128 stands for zero in the data rows.
Here are some points, each followed by its number:
[114 132 180 182 126 127 201 104 173 104 192  42 107 186 128 127] 0
[223 113 139  97 190 122 156 139  64  40  71 220 205 214 110 139] 1
[123 157  80 103 121  38  37 201 133 142 153 184 158 126 145 164] 2
[143 120 136 133 134 107  28 154  98 134 170 174 124  90 104  89] 3
[138 156 114 138 110 190 191 147 145 141  89 134  79 121  84 123] 4
[ 70  91 107 115 123 203 156  30  64 115  99  83 177 103 103 153] 5
[147  59 130 130 147 123 149 142  82 157 162 116 109  72  92 117] 6
[ 24 191 173  69 150  86 123 116  99 103 144  25 105 181 120 182] 7
[167 105 164  96 121 137 165 181 117 137 128 115 115 115 125 127] 8
[135 208 138 107 100  94 124 189 186 165 174  90 137 173 147 255] 9
[ 51 156 183 124 116 111 186 186 152  57 142  64 192 197 178 132] 10
[210   0 188 174 134 174 188 149 119 114 157 153  61 125 125  42] 11
[106  96 133 130 151  66 112 247 158  80 153 122 147 140 109 118] 12
[171 118 112 146 144 148 103 190 169 114 147 122 161 125 137  68] 13
[ 67  92 177 150 127 221 206  75 159 166  50 159  70 125 110 160] 14
[132 140  69 141 157 122 179 133 156 117 116  75 144  82 110 134] 15
[221 127 138 138 160 137 198 190 104  71 124 159 150 155  64 177] 16
[188 183  37  91 166 100  79 124 121 109 114 154 169 119 174 137] 17
[168 149 110 118 138 115 145 238 151 139 105 159 130 169  87 147] 18
[  0 247 121 112  62  85   8 128 241 120 110  77 152 199 245 144] 19
[157 182  67 158 129 107 128  97 193 192 151 131 143 101 170 178] 20
[131 124 106 141 147 138 137 137 154 110  93 115  84 113 106 112] 21
[ 66  90 174 129 133 134  63  71 133 104 109 113 129 173 189 151] 22
[140 169 124 112 156 120  41  45 147 172 104 152 127 136 150 139] 23
[121 115 131  95 137 105  75 114  59 122 163  98 148 142 145 123] 24
[180  81 136 127 155 150 133 191 106 177 206 146  79  45  99  99] 25
[ 68 177 131 145 116 116 115  50 179  95 106 160 124 170 182 135] 26
[ 53 102 159 112 115 186 178  93 134 157 105  48 112 123  79 147] 27
Which three points above are nearest to each new point by angle, seen from the average point of the numbered points? Their numbers follow each, nearest first.
[150 125 136 111 145 105 170 115 115  37 139 183 111 142 132  96] 1 16 11
[ 78 126  93 148 111 162 156  29 123 188  75 147  91 101  40  72] 14 4 27
[156  99 151 129 116 136 139  87 114  69  90 170 107 126 142  98] 11 1 21
[189 107 114 110 133  93 129 162 104  59 119 136 137 132 186 117] 1 17 13
[151 208  42  91 106  82 117 122 145  94 153 184 255 139 152 204] 17 2 20
[ 36  74 139 105 107 117 120 138 146 130 175  27 134 163 156 168] 7 10 27
[255 136 170 137  92  64  83 218  71 214 197 117  64  53  39  47] 25 3 6
[238 121 129 147 107 116 111 143 137 106 120 132 231 132  74 138] 16 1 13
[162 118 201 185 145  82 116 104 173 100 129 197  81 141 106  81] 11 3 21
[236 125 159 169 154 167  98 136 132  85  72 238  76 214 128 139] 1 16 11
[165 129 123 148 137 108 173 152 129  94 121 144 122 153  86 134] 16 1 18
[ 95 129 108 107 131 102 146 153 135  85 108  63 132 168 132 108] 10 7 12
[161  85 121  99 107 133 172 120  69  46 121 133 136 119 120 139] 1 16 5
[ 49 111 143 120 126  74  98 175 142 159 162  40 142 152 131 113] 7 12 10
[159 133 169  67 103 110 125  72  93 142 102 121  81  99 142  99] 23 24 8
[136  76 134 141 145 143 139 159 109 153 178 146  77  67 116  91] 25 6 11
[ 45 128 180 125 120 196 148  63 183 146 103  97 123  95 203 146] 14 27 22
[133 187  79 127 125  91 111 248 159 212 118 118 146 100 133 204] 9 2 18
[117  93 175 129 148 161 158 143  92 166 191 163  98  67  91  71] 25 6 11
[127 142 151 151 137 110 136 121 154  99 135 146 106 148 132 130] 26 0 11
[147 133  74  94 165  80  87 137  76  92 100 172 142  83 148 137] 17 2 3
[161 107 119 131 136 142  69  99 147  98 130 174  82 123 164 133] 23 3 22
[176 114 113 110 144  97 115 139 119 102 145 163 124 118 154 149] 17 2 1
[ 97 107 111 112 120 187 168  99 104 116 132 225  78  71  55 182] 14 4 5
[125 114 129  90 144 126 159 151 146 108 122 114 155  61 148 127] 15 8 6
[ 73 200 188 141 111  65 104 105 171 108 113  85 173 227 143 148] 19 10 7
[120 159 152 144 148 107 118 137 137 102 153  71 114 167 128 126] 0 7 10
[109 157  61 117 124 120 170 144 174 149 150  58 158 110 143 131] 15 20 9
